A hidden rule labels the rows of this table. It goes by one to three of the table's principal directions, not those with the most spread.
[-0.31 -0.71 -0.60 -0.48 1.49 0.22 0.15 -0.89 2.44 0.18 1.66 3.55 0.68 1.00 -0.49 -2.25
 -2.75 -1.60 -1.65 -1.77 1.48 0.13 0.56 -2.94 0.20 -2.29 0.85 -0.84 0.77 -0.10 2.04 0.49
 -0.12] 1
[-0.04 -0.73 -1.10 -1.28 2.70 0.35 0.90 -0.29 2.20 0.96 2.12 4.59 1.74 -0.05 -0.13 -2.41
 -3.41 -2.22 -0.62 -2.03 1.86 -0.56 0.54 -3.43 0.58 -2.17 2.34 0.24 -0.83 -1.03 0.08 -0.70
 -0.63] 1
[-0.99 -1.48 1.52 -0.50 -0.67 0.96 0.08 1.34 -1.63 0.54 -1.15 -1.63 0.47 -1.41 -0.69 2.35
 2.93 -0.10 1.57 2.68 -0.79 -1.89 0.48 0.74 -0.60 0.67 -0.16 -0.40 -2.09 -1.08 -2.14 -1.26
 -0.13] 1
[0.76 -0.83 -0.58 -0.32 1.81 -1.26 0.07 -1.04 0.56 -0.35 -0.07 1.99 1.02 0.44 0.75 -0.70
 -1.66 -1.83 -1.75 -1.62 0.96 -1.21 0.32 -2.99 0.67 -1.07 -0.25 0.42 0.72 -0.36 1.38 0.60
 -0.19] 1
[0.41 -0.71 -0.83 -0.86 0.73 0.74 0.20 0.81 1.33 0.79 0.69 0.88 0.31 0.61 -0.14 -1.80
 -1.58 -0.50 0.07 -0.57 0.17 -0.01 -0.13 -1.19 0.17 -0.58 0.77 -1.23 0.18 -0.83 0.26 0.01
 -0.08] 2
[-1.13 -0.91 0.12 -0.04 0.01 0.64 -0.36 1.24 -1.71 -0.47 -0.45 -1.09 0.01 -0.23 -1.07 1.32
 2.29 0.37 1.38 1.84 -1.26 -1.35 0.07 0.34 -0.47 0.14 -0.43 -1.58 -1.44 0.46 -1.18 -0.50
 0.00] 1
[2.33 -0.38 -0.45 0.09 -1.41 0.29 0.36 0.35 1.23 2.67 1.42 -1.66 -1.19 -0.75 -0.62 -1.12
 -0.84 1.05 1.75 0.26 -0.77 1.46 -0.99 1.30 0.18 1.50 -0.84 -0.97 1.57 -0.46 -0.52 0.22
 -0.45] 3
[0.27 0.30 -0.70 -0.30 -0.25 0.75 -0.05 -0.16 2.45 0.89 0.73 1.05 -0.79 1.17 -0.56 -1.80
 -2.31 0.06 -0.10 -1.13 0.26 1.50 -0.40 -0.26 -0.33 -1.03 0.16 -1.11 1.85 -0.47 1.45 1.29
 0.09] 1
[1.31 1.74 0.61 0.73 -1.05 -1.10 -0.32 -1.20 -0.96 -0.53 -0.57 -1.94 -1.13 -0.48 1.07 0.53
 0.28 1.54 -0.30 -0.23 -0.17 1.15 -0.66 1.67 0.22 1.53 -0.69 1.52 1.19 1.18 0.35 0.11
 0.12] 1
[-0.78 -1.45 0.97 -0.78 0.74 -0.33 -0.81 -0.40 -0.92 -0.92 -2.64 -0.09 0.11 0.71 -0.35 2.09
 1.64 -1.22 -0.31 0.64 0.02 -2.54 -0.01 -1.83 -0.52 -0.94 -1.60 -0.22 -0.14 -0.64 0.79 0.67
 -0.44] 3
[-0.52 1.51 0.46 0.78 -2.14 0.13 -0.73 0.35 -0.45 -0.61 -0.81 -2.19 -1.10 0.02 0.19 0.62
 1.90 2.15 -0.71 1.28 -0.54 1.30 -0.59 2.77 -0.62 1.85 -0.65 -0.84 0.06 1.00 0.02 -0.61
 0.93] 1
[-1.88 -0.91 0.55 -0.01 -1.26 1.52 -0.73 1.27 -0.38 -0.38 -0.81 -1.20 -0.71 0.70 -1.51 1.03
 2.26 0.64 0.87 1.78 -0.89 -0.42 0.01 0.91 -0.91 -0.11 -0.68 -2.53 -0.47 0.10 0.29 0.32
 0.52] 1
[1.16 -0.30 0.41 -0.77 -0.84 1.08 0.32 1.02 -0.61 1.36 0.03 -2.11 -0.93 -0.40 -0.39 0.22
 0.67 0.93 2.83 0.95 -0.71 0.29 -0.71 1.47 0.02 0.94 -0.02 0.52 -0.60 -0.67 -1.84 -0.71
 -0.89] 3
[1.92 1.41 -0.09 0.22 -0.56 -0.04 0.29 -1.45 2.14 0.95 2.03 0.23 -1.26 0.56 0.32 -2.74
 -2.79 1.08 -0.26 -1.75 0.77 3.02 -0.52 0.79 0.46 -0.02 0.57 1.21 2.15 0.84 1.35 0.36
 -0.62] 3
[0.71 -1.46 -0.09 -1.07 1.08 0.20 0.40 0.62 -0.10 0.65 -0.26 0.33 0.83 -0.11 0.27 -0.23
 -0.39 -1.24 0.51 -0.09 0.26 -1.48 0.12 -1.66 0.46 -0.32 0.28 0.20 -0.75 -1.32 -0.66 -0.44
 -0.56] 1
[-0.62 0.98 -0.07 -0.28 -0.37 0.67 0.55 0.25 0.59 0.14 0.15 1.08 0.11 0.09 0.24 0.04
 -0.58 -0.19 0.22 -0.59 0.97 0.83 0.13 0.72 -0.06 -0.34 1.02 1.43 -0.94 -0.80 -0.82 -0.52
 0.15] 2
[0.51 0.10 0.31 0.35 0.31 -0.75 0.64 -0.98 0.11 0.20 0.69 0.65 0.69 -0.63 0.76 -0.13
 -0.49 -0.64 -0.33 -1.03 1.02 0.40 0.45 0.01 0.79 0.24 0.66 2.42 -0.18 -0.11 -0.07 -0.25
 -0.50] 3
[1.82 1.04 -0.61 0.67 -0.66 -1.08 0.03 -1.05 1.51 0.57 0.58 -0.27 -0.61 0.27 1.00 -1.55
 -1.93 0.55 -1.50 -1.39 0.27 1.82 -0.47 0.41 0.44 0.80 -0.55 0.33 2.37 0.24 1.40 0.86
 0.33] 2
[0.68 -0.63 -0.56 -0.46 0.09 0.72 0.27 0.91 0.35 1.09 1.29 -0.24 -0.20 0.08 -0.76 -1.10
 -0.07 0.37 1.26 0.52 -0.41 0.27 -0.36 0.09 0.10 0.17 0.08 -0.89 -0.70 0.06 -1.09 -0.95
 -0.67] 3
[2.76 1.48 -0.70 -0.42 0.87 -1.57 0.56 -1.52 0.37 0.80 0.27 1.37 0.01 -1.43 1.87 -0.64
 -3.64 -0.66 -0.67 -2.45 1.14 0.12 -0.65 -1.75 0.94 0.41 0.46 1.70 1.72 -0.64 0.41 0.40
 0.43] 2
[0.67 -1.08 0.31 -0.86 0.34 0.28 0.19 0.79 -1.14 0.21 -0.79 -1.20 0.24 -0.03 0.32 0.51
 0.94 -0.35 1.23 0.50 -0.16 -1.21 -0.14 -0.33 0.43 0.45 -0.12 0.71 -1.11 -0.81 -1.14 -0.67
 -0.70] 3
[-1.22 -1.82 0.81 -0.20 -1.86 2.45 -0.77 1.45 0.86 0.76 -0.08 -2.47 -1.82 2.02 -2.82 -0.13
 2.48 1.35 2.30 2.37 -1.65 0.82 -0.34 1.93 -1.26 -0.57 -1.53 -2.81 0.34 0.20 0.38 0.73
 -0.95] 3
[0.15 0.45 0.37 0.17 -1.83 0.81 -0.20 0.71 0.09 0.81 0.01 -1.67 -1.20 -0.32 -0.68 0.44
 0.97 1.45 0.88 1.44 -0.81 0.92 -0.50 1.92 -0.70 0.96 -0.77 -1.17 0.14 0.06 -0.76 -0.39
 0.33] 2
[-0.18 -0.23 -0.80 0.42 0.49 0.02 -0.05 0.31 0.92 -0.11 1.50 0.65 0.46 0.47 -0.24 -1.91
 -0.65 0.24 -1.24 0.04 -0.31 0.62 0.38 -0.39 0.05 -0.29 0.47 -1.61 0.15 0.87 0.57 -0.30
 0.23] 1
[1.15 -0.80 -0.60 -1.22 -0.23 1.10 0.26 1.15 0.59 2.28 0.21 0.08 -0.57 -1.22 -0.80 0.02
 -1.53 -0.30 2.28 0.25 -0.49 -0.84 -0.88 -1.02 -0.24 0.18 0.02 -2.27 0.69 -1.76 -0.74 0.46
 0.39] 2
[0.81 -0.66 -0.67 -0.44 -1.15 1.19 -0.15 1.15 1.49 1.26 0.64 -0.90 -1.16 1.24 -0.93 -1.48
 -0.39 0.71 0.65 0.44 -0.53 1.04 -0.69 0.42 -0.27 0.13 -0.96 -2.19 0.78 -0.41 0.28 0.13
 -0.05] 1
[1.35 0.96 0.39 0.59 -0.44 -0.51 0.56 -0.85 0.04 0.79 1.18 -0.78 -0.34 -1.00 0.44 -0.46
 -0.66 0.85 0.59 -0.24 -0.10 1.47 -0.05 1.48 0.34 0.78 0.42 1.91 0.57 0.53 -0.72 -0.32
 -0.60] 1
[-0.25 -1.08 -0.28 -0.71 1.08 0.28 -0.12 0.41 0.35 -0.01 0.11 0.95 0.62 0.49 -0.32 -0.69
 -0.20 -0.76 -0.42 0.09 0.17 -1.05 0.14 -1.66 0.01 -0.75 0.20 -1.11 -0.56 -0.25 0.23 -0.40
 -0.24] 1
[0.09 0.92 0.20 1.43 -1.38 -0.43 0.06 -0.02 0.58 0.39 1.43 -1.29 0.03 -0.75 0.18 -0.95
 0.95 1.72 -1.33 1.18 -0.59 1.96 0.29 2.59 -0.20 1.68 0.14 -0.33 0.04 1.25 -0.48 -1.16
 0.33] 1
[-1.17 1.02 1.16 0.42 -2.35 0.83 0.22 0.62 -1.40 -0.01 -1.70 -2.18 -0.80 -0.66 0.01 2.90
 2.48 0.91 2.20 0.90 -0.12 0.68 -0.20 3.54 -0.35 1.42 -0.04 2.14 -1.01 -0.90 -1.60 0.19
 0.27] 1
[-0.55 0.25 0.36 0.38 -2.22 1.03 -0.43 1.00 0.67 0.59 0.09 -1.59 -0.96 0.07 -0.73 -0.06
 1.40 1.56 -0.15 1.63 -0.58 1.17 -0.31 2.12 -0.78 1.21 -0.60 -2.09 0.05 0.19 -0.09 -0.58
 0.79] 1
[-3.67 -0.13 0.23 0.48 -0.17 0.62 -0.92 1.62 -3.42 -3.29 -3.40 -1.75 0.11 1.61 -0.54 3.63
 4.38 0.07 1.15 1.59 -1.47 -1.84 0.42 1.47 -0.79 -0.56 -0.84 -0.10 -2.16 0.38 -0.72 1.01
 0.57] 1
[0.16 1.39 0.25 0.26 0.35 -0.67 -0.05 -0.80 -0.91 -1.37 -0.49 0.10 -0.05 -0.08 1.22 0.21
 -0.84 0.14 -0.83 -0.89 0.30 0.18 0.23 -0.12 0.29 -0.23 0.57 1.45 0.41 0.62 0.57 0.33
 0.54] 2
[-0.39 1.38 0.29 0.64 -0.21 -0.49 0.17 -0.51 -0.36 -0.30 0.49 0.43 0.27 -1.22 0.40 0.45
 0.10 0.57 -0.75 0.32 0.15 0.52 0.29 0.88 -0.23 0.45 0.66 0.73 -0.54 0.70 -0.74 -0.89
 0.49] 1
[0.32 -0.13 -0.09 -0.06 -0.98 0.99 0.32 0.75 0.62 1.23 1.02 -0.76 -0.58 -0.16 -0.70 -0.59
 0.06 0.74 1.49 0.46 -0.30 1.08 -0.30 1.36 -0.04 0.55 0.25 -0.39 -0.13 -0.27 -0.80 -0.31
 -0.28] 3
[1.57 0.88 -0.90 0.77 0.43 -2.01 0.26 -0.69 0.15 0.65 0.73 0.36 0.81 -1.69 1.23 -0.48
 -0.88 0.18 -1.79 -0.32 -0.05 0.12 -0.24 -0.20 0.42 1.61 -0.18 0.03 0.52 0.39 -0.54 -0.78
 0.51] 2
[1.11 -0.76 -0.97 -0.92 0.58 0.95 0.30 -0.04 2.93 2.00 2.04 1.97 -0.49 0.76 -1.18 -2.67
 -3.02 -0.51 0.49 -1.06 0.43 0.95 -0.43 -1.65 -0.08 -1.44 0.27 -1.65 1.40 -0.63 0.87 0.50
 -0.64] 3
[-0.25 0.74 -0.03 0.14 -0.79 0.35 -0.33 0.29 -0.27 -0.28 -0.33 -0.93 -0.80 0.33 -0.19 0.20
 0.56 1.02 0.45 0.34 -0.42 0.65 -0.47 1.20 -0.29 0.48 -0.22 -0.45 0.14 0.49 -0.04 0.11
 0.24] 1
[3.27 0.45 -0.35 0.60 -1.06 -0.78 0.63 -1.30 1.96 2.74 2.42 -0.80 -1.16 -0.98 0.02 -2.01
 -2.13 1.05 0.78 -1.05 0.07 2.57 -0.91 1.20 0.69 1.50 -0.54 0.81 2.50 0.29 0.25 0.31
 -0.94] 3
[-1.17 -0.58 -0.15 0.29 0.17 0.05 -0.80 0.08 0.24 -1.43 -0.59 0.10 -0.08 1.86 -0.49 -0.33
 0.80 -0.10 -1.57 0.30 -0.33 -0.25 0.33 -0.70 -0.42 -1.03 -1.01 -1.58 0.35 0.82 1.59 0.64
 0.26] 1
[-0.86 -0.96 -0.62 -0.48 0.97 0.54 0.26 0.05 1.89 0.84 1.28 3.13 0.95 -0.17 -0.88 -1.03
 -1.69 -1.51 -0.79 -0.60 0.92 -0.57 0.51 -2.28 -0.19 -1.52 0.83 -1.70 -0.07 -0.79 0.72 0.07
 0.35] 1
[0.19 0.26 -0.26 0.22 1.69 -0.86 -0.02 -0.88 -1.01 -0.96 0.27 0.42 0.37 0.02 0.29 -0.23
 -0.57 -0.21 0.34 -0.80 -0.34 -0.40 0.13 -0.77 0.41 -0.69 0.56 1.08 0.21 1.11 0.21 0.53
 -0.70] 3
[1.42 -0.89 -0.96 0.51 1.47 -1.73 0.00 -1.42 1.02 -0.35 1.03 0.98 0.70 1.25 0.73 -2.12
 -1.35 -0.99 -1.94 -2.05 0.73 0.27 0.13 -1.88 1.26 -0.27 -0.56 0.69 1.43 0.87 2.10 0.78
 -0.85] 3
[-0.62 1.94 -0.05 1.69 -1.50 -0.57 -0.19 -0.50 0.39 -0.83 0.83 -0.58 -0.30 -0.08 0.55 -0.57
 0.40 1.62 -1.89 0.05 -0.04 2.30 0.23 2.44 -0.14 1.17 0.25 0.05 0.57 1.60 0.67 -0.20
 1.08] 1
[-1.07 -0.36 0.49 0.37 -0.35 0.91 -0.48 0.04 0.30 -0.72 0.69 -0.56 -0.74 1.43 -1.27 -0.71
 0.91 0.83 0.16 0.83 -0.67 0.89 0.34 0.74 -0.54 -1.05 -0.30 -0.95 0.15 1.38 0.80 0.25
 -0.51] 3
[-1.34 0.53 1.48 0.09 -1.93 1.57 -0.12 0.28 -0.64 -0.12 -0.48 -1.35 -1.30 -0.02 -1.03 1.60
 1.74 1.08 1.98 1.10 -0.11 0.87 -0.01 2.35 -0.70 0.03 0.04 0.67 -0.58 0.09 -0.51 0.03
 -0.04] 1
[2.18 -0.59 1.03 0.26 0.83 -1.59 0.43 -2.43 0.80 0.98 1.36 0.50 0.35 -0.96 0.58 -0.99
 -1.23 -0.60 -0.95 -0.96 0.95 0.31 0.29 -1.14 0.84 0.11 -0.21 2.32 1.26 0.55 0.86 -0.28
 -1.50] 3
[-0.15 0.29 -1.13 -0.51 1.38 -0.03 0.24 -0.12 0.78 -0.59 0.24 2.37 0.60 0.87 0.57 -1.12
 -2.41 -1.28 -0.85 -1.94 0.93 -0.20 0.21 -2.05 0.42 -1.53 0.93 0.10 0.32 -0.51 0.98 0.76
 0.45] 2
[-0.12 0.08 -1.00 -0.18 1.21 -0.28 -0.38 0.21 -0.53 -2.01 -0.81 0.47 0.07 2.08 0.77 -0.81
 -1.06 -0.66 -1.13 -1.28 -0.13 -0.50 0.22 -1.68 0.39 -1.44 -0.23 -0.30 0.58 0.41 1.49 1.21
 0.50] 2
[0.31 -0.44 -0.11 -0.54 0.79 -0.18 0.03 -0.46 0.43 0.05 -0.26 1.03 0.31 0.21 0.31 -0.30
 -1.12 -1.01 -0.29 -1.08 0.76 -0.62 -0.01 -1.55 0.37 -0.60 0.24 0.26 0.51 -0.62 0.91 0.59
 -0.08] 1
[-0.43 1.86 0.60 0.84 -0.38 -0.69 0.20 -1.19 -0.17 -1.20 0.07 0.44 0.22 -0.27 1.31 0.09
 -0.46 0.33 -1.50 -1.02 1.00 1.30 0.55 1.08 0.31 0.17 1.03 2.45 0.09 0.71 0.54 -0.09
 0.54] 1
[0.53 0.27 0.15 -0.59 -0.62 0.63 0.40 0.62 0.05 1.44 -0.08 -0.33 -0.39 -1.16 -0.28 0.73
 -0.20 0.26 1.58 0.68 -0.22 -0.05 -0.44 0.69 -0.38 0.49 0.13 0.05 -0.43 -1.11 -1.67 -0.55
 -0.02] 2
[0.90 -1.49 -0.23 -1.41 2.32 -0.82 0.35 -0.03 -0.98 0.25 -1.38 1.39 1.46 -0.98 0.91 1.00
 -1.05 -2.41 0.24 -0.81 0.54 -3.22 0.08 -3.51 0.64 -0.66 0.19 0.62 -0.55 -1.84 -0.48 0.14
 -0.27] 2
[3.52 2.19 0.54 -0.27 -2.16 -0.05 0.35 -0.95 1.43 2.43 0.92 -1.83 -2.33 -1.12 0.64 -1.09
 -2.10 2.19 0.79 -0.15 0.05 2.83 -1.47 2.19 -0.17 1.74 -0.68 1.21 2.10 -0.13 -0.71 -0.71
 -0.30] 2
[2.40 0.59 -0.14 0.38 0.56 -1.32 0.63 -2.10 1.36 0.83 2.10 0.90 -0.07 -0.17 0.94 -2.21
 -2.50 -0.12 -0.80 -2.24 1.30 1.78 -0.10 -0.49 1.23 0.20 0.42 2.55 1.51 0.76 1.03 -0.02
 -1.12] 3
[-0.58 2.41 0.08 1.31 -0.82 -0.05 -0.51 -1.17 1.11 -1.19 1.65 0.29 -1.15 0.82 -0.21 -1.75
 -1.03 2.03 -1.91 -0.15 -0.24 2.91 0.20 1.59 -0.68 -0.59 0.39 -0.59 1.42 2.62 1.55 0.12
 0.66] 1
[-0.52 0.07 0.89 0.33 0.67 -1.71 0.15 -0.33 -3.11 -0.93 -1.98 -0.65 1.58 -2.29 1.29 3.37
 2.81 -0.66 -0.09 0.93 0.15 -2.47 0.32 0.22 0.38 1.69 -0.01 2.45 -2.33 -0.22 -2.12 -1.35
 -0.03] 1
[1.34 -0.29 0.90 -0.62 1.12 -1.24 -0.05 -0.92 -2.44 -0.30 -1.87 -0.98 0.10 -1.39 0.90 2.24
 0.47 -0.67 1.17 0.00 -0.23 -2.30 -0.35 -1.23 0.40 0.41 -0.68 1.91 -0.03 -0.39 -0.75 0.20
 -0.66] 3
[-2.45 -1.39 -0.54 -0.99 0.90 1.34 -0.12 2.17 -0.46 -0.62 -1.32 1.18 1.25 0.59 -0.75 1.04
 1.13 -1.37 0.22 1.17 -0.36 -2.32 0.58 -1.38 -0.72 -1.33 0.47 -2.12 -2.20 -1.50 -0.99 -0.28
 0.72] 2
[0.45 2.56 -0.10 1.12 -2.27 -0.13 -0.51 -0.42 0.36 -0.44 -0.01 -1.87 -1.85 0.52 0.48 -0.44
 -0.09 2.44 -0.59 -0.16 -0.42 2.85 -0.85 3.03 -0.34 1.43 -0.59 -0.04 1.67 1.35 0.82 0.51
 0.94] 1
Here are more rows. What is the label of each one?
[-0.28 1.30 0.82 0.19 -2.47 1.38 -0.56 0.24 -0.45 -0.58 -0.89 -2.66 -2.51 1.43 -0.58 0.63
 1.14 2.08 1.80 0.40 -0.55 2.03 -0.81 3.01 -0.53 0.41 -0.82 0.40 0.84 0.71 0.49 0.89
 0.05] >> 1
[0.29 -0.93 1.16 -0.52 -1.80 1.33 -0.79 0.52 0.19 0.36 -1.13 -2.59 -1.91 1.31 -1.09 0.36
 1.34 1.04 1.09 1.40 -0.83 0.26 -0.58 0.88 -0.72 0.05 -1.80 -1.55 1.12 -0.16 0.95 0.69
 -0.28] >> 3
[0.32 1.52 1.45 1.06 -1.83 -0.70 0.06 -0.78 -1.85 -0.62 -1.34 -2.92 -0.86 -0.79 1.00 2.18
 2.02 1.40 0.83 0.49 -0.32 1.09 -0.13 3.34 0.12 1.82 -0.55 3.22 0.10 0.48 -0.83 0.12
 -0.14] >> 1
[0.05 -0.59 0.78 -0.45 -0.34 0.51 -0.20 0.33 -0.82 0.05 -0.77 -1.25 -0.46 -0.05 -0.34 0.82
 1.09 0.24 1.11 0.86 -0.39 -0.65 -0.16 0.25 -0.17 0.16 -0.40 -0.04 -0.34 -0.20 -0.39 -0.14
 -0.38] >> 3
[-0.38 -0.01 0.79 -0.30 -0.76 0.69 0.27 0.07 -0.24 0.32 -0.46 -0.34 -0.35 -0.10 -0.25 1.03
 0.70 -0.09 1.28 0.16 0.44 0.16 0.00 0.89 -0.09 -0.03 0.12 1.40 -0.65 -0.71 -0.69 -0.12
 -0.40] >> 3
[-1.71 1.11 0.41 1.10 -2.42 0.52 -0.70 1.52 -1.87 -0.97 -1.83 -3.13 -0.79 -0.49 -0.13 2.38
 3.25 1.98 0.58 2.27 -1.71 0.29 -0.23 3.50 -0.95 1.96 -0.68 -1.47 -0.54 0.41 -0.94 0.16
 1.61] >> 2
[-1.36 0.21 0.18 0.67 1.37 -1.19 -0.13 -0.67 -1.79 -2.34 -0.79 1.02 1.35 -0.15 0.92 1.19
 0.73 -1.01 -1.56 -0.42 0.31 -1.40 1.05 -1.14 0.36 -0.70 0.47 1.20 -0.94 0.84 0.43 0.13
 0.52] >> 3
[0.29 -0.18 -0.37 -0.39 -0.77 1.26 0.43 0.60 1.24 1.67 0.93 0.30 -0.77 -0.14 -1.01 -0.49
 -1.24 0.06 1.99 -0.29 -0.06 0.90 -0.41 0.46 -0.17 -0.32 0.33 -0.72 0.67 -0.99 -0.26 0.72
 -0.05] >> 2
[-1.91 -1.47 0.28 -0.77 -1.36 2.35 -0.61 2.46 -0.33 0.58 -1.34 -1.55 -0.76 0.40 -1.96 1.45
 2.36 0.48 2.28 2.41 -1.38 -1.11 -0.37 0.92 -1.26 0.01 -0.61 -3.48 -0.91 -1.14 -0.77 0.30
 0.54] >> 1
[0.37 1.09 -0.02 0.75 -0.14 -0.47 -0.49 -1.64 1.21 -0.84 0.96 0.47 -1.12 1.48 -0.18 -1.57
 -1.37 0.77 -1.39 -1.16 0.22 1.94 -0.09 0.05 -0.09 -1.00 -0.55 0.11 2.09 1.82 2.32 1.07
 -0.19] >> 3
[-0.74 -1.00 1.12 -0.30 0.23 0.84 -0.46 0.25 -0.81 -0.79 -0.19 -0.95 -0.24 0.60 -0.75 0.05
 1.22 0.28 0.44 1.23 -0.64 -0.69 0.47 -0.26 -0.34 -0.83 -0.03 -0.73 -0.44 0.73 0.38 -0.19
 -0.49] >> 3
[-0.65 2.07 1.06 1.78 -3.01 0.12 -0.75 -0.74 0.18 -0.96 -0.05 -2.37 -1.88 0.40 -0.03 0.24
 1.15 2.56 -1.07 0.73 -0.59 2.87 -0.07 3.57 -0.70 1.18 -0.77 -0.36 1.83 1.82 1.60 0.81
 1.19] >> 2
[1.56 1.41 0.29 0.11 -0.50 -0.64 0.57 -0.24 -0.94 1.06 0.28 -1.05 -0.19 -2.29 0.91 0.71
 -0.34 0.95 1.04 0.33 -0.25 0.42 -0.48 1.39 0.19 1.73 0.53 1.53 -0.22 -0.14 -1.98 -1.05
 0.04] >> 2
[0.85 -1.99 0.39 -0.39 0.00 0.31 -0.37 -0.28 1.35 0.83 0.62 -0.04 -0.36 0.67 -0.83 -1.27
 -0.64 -0.54 -0.65 0.21 -0.06 -0.42 0.13 -1.82 0.00 -0.71 -1.09 -2.13 1.55 -0.14 1.90 0.65
 -0.30] >> 3
[-1.44 0.23 0.09 -0.06 -0.37 0.24 0.10 1.76 -2.91 -0.67 -2.49 -1.83 0.68 -1.26 0.53 3.26
 2.81 0.09 2.06 1.33 -0.96 -1.76 -0.13 1.77 -0.16 1.52 0.45 0.75 -2.23 -1.17 -2.60 -0.25
 0.65] >> 2
[-0.65 1.88 0.66 0.82 -1.74 0.84 -0.35 0.43 -1.28 -1.20 0.14 -2.31 -1.50 0.32 -0.17 0.33
 1.28 2.43 0.79 1.25 -1.13 1.82 -0.06 3.07 -0.59 0.56 0.12 0.08 -0.21 1.73 -0.57 -0.36
 0.54] >> 3
[-0.61 0.25 -1.49 -0.03 1.86 -0.55 0.21 -0.28 1.15 -0.79 0.78 3.19 1.23 0.82 0.42 -1.45
 -2.26 -1.44 -1.97 -1.74 0.85 -0.22 0.55 -2.33 0.28 -1.71 0.91 -0.36 0.04 -0.02 0.96 0.41
 0.50] >> 2
[1.47 -1.31 -1.65 -2.28 3.34 -0.11 0.44 -0.15 1.66 0.76 -0.21 3.59 1.05 1.09 0.58 -1.91
 -4.34 -2.95 -0.14 -2.83 1.27 -1.96 -0.34 -5.10 0.71 -2.55 0.77 -0.09 0.81 -2.20 0.98 1.06
 -0.68] >> 2
[-0.79 1.72 0.97 0.57 -1.00 -0.48 -0.11 -0.19 -2.63 -1.96 -2.13 -1.64 -0.36 -0.28 1.24 2.72
 1.95 0.62 0.18 0.29 0.00 -0.13 0.15 1.95 -0.02 0.80 -0.26 2.69 -1.03 0.31 -0.89 -0.10
 0.64] >> 2
[0.02 -0.53 0.07 -0.51 -1.05 1.18 -0.31 1.37 0.02 0.76 -0.86 -1.77 -0.88 0.24 -0.67 0.33
 0.66 0.70 1.45 1.17 -1.10 -0.12 -0.56 0.90 -0.59 0.46 -0.54 -1.83 0.40 -0.85 -0.36 0.49
 0.28] >> 2
[0.11 -0.26 0.54 -0.32 0.78 -0.11 0.59 -0.35 -1.20 0.05 -0.15 0.17 0.42 -0.70 0.10 1.13
 0.28 -0.72 1.66 -0.25 0.25 -0.75 0.26 -0.13 0.39 -0.40 0.53 2.43 -1.04 -0.42 -1.29 -0.18
 -1.00] >> 3
[-0.62 0.65 -0.33 -0.55 1.15 0.48 0.21 -0.48 0.38 -1.00 0.28 2.16 0.02 1.18 0.06 -0.64
 -1.81 -0.87 -0.03 -1.62 0.98 0.22 0.31 -1.35 0.13 -2.14 0.99 1.18 -0.13 0.04 0.69 0.55
 -0.16] >> 3
[1.94 1.15 -0.90 0.32 -1.85 0.50 -0.25 0.06 1.90 1.55 1.65 -1.21 -2.25 0.72 -0.73 -2.16
 -1.44 2.14 0.43 -0.07 -0.68 2.86 -1.33 1.63 -0.32 0.89 -1.18 -1.89 2.14 0.92 0.60 0.20
 0.10] >> 1
[1.77 -0.95 1.16 -0.10 -0.60 -0.12 -0.16 -1.05 1.01 1.55 1.08 -1.06 -0.95 -0.41 -0.78 -0.87
 -0.01 0.68 0.08 0.91 -0.25 0.56 -0.27 -0.04 -0.20 0.32 -1.23 -0.43 1.27 0.56 0.47 -0.50
 -1.18] >> 3
[-0.97 0.02 0.60 0.01 0.57 -0.42 0.07 -0.56 -0.67 -0.69 -1.19 0.45 0.68 -0.07 0.28 1.43
 0.92 -0.77 -0.01 -0.19 0.47 -0.75 0.33 0.03 -0.03 -0.38 0.22 1.91 -0.77 -0.40 -0.31 0.16
 -0.47] >> 1
[-0.72 -0.46 0.31 -0.17 -0.38 0.95 -0.22 0.73 -0.45 -0.04 -0.18 -1.02 -0.55 0.58 -1.02 0.40
 1.45 0.61 1.45 1.09 -0.72 0.01 -0.16 0.97 -0.45 -0.15 -0.27 -0.47 -0.76 0.26 -0.70 -0.21
 -0.59] >> 3
[0.87 -1.10 0.19 -0.56 -1.26 1.96 0.64 1.13 1.92 3.08 2.67 -0.37 -0.71 -0.89 -1.77 -1.69
 -0.57 0.83 2.17 1.30 -0.34 1.34 -0.26 1.03 -0.31 0.42 0.57 -1.79 -0.19 -0.65 -1.30 -1.20
 -0.68] >> 3
[0.63 0.51 -0.49 -0.16 0.47 -0.37 0.02 -0.24 1.08 0.67 0.64 0.80 0.28 -0.53 0.35 -1.18
 -1.32 0.18 -0.95 -0.33 0.17 0.35 -0.28 -0.48 -0.05 0.29 0.56 -0.69 0.50 0.00 0.10 -0.43
 0.16] >> 2
[0.09 -1.37 -0.80 -0.50 1.75 -0.50 -0.08 0.44 0.15 -0.17 0.04 1.26 1.37 0.06 0.28 -0.83
 -0.62 -1.30 -1.34 -0.14 -0.01 -1.79 0.37 -2.60 0.29 -0.57 0.17 -1.57 -0.32 -0.40 0.38 -0.23
 0.20] >> 2
[0.37 -0.14 -1.27 0.32 0.21 -0.12 -0.01 0.74 0.87 0.33 1.16 0.10 0.37 0.33 0.05 -1.83
 -0.64 0.39 -0.90 -0.08 -0.44 0.61 -0.11 -0.08 0.22 0.55 0.26 -1.83 0.28 0.41 0.24 -0.25
 0.41] >> 1
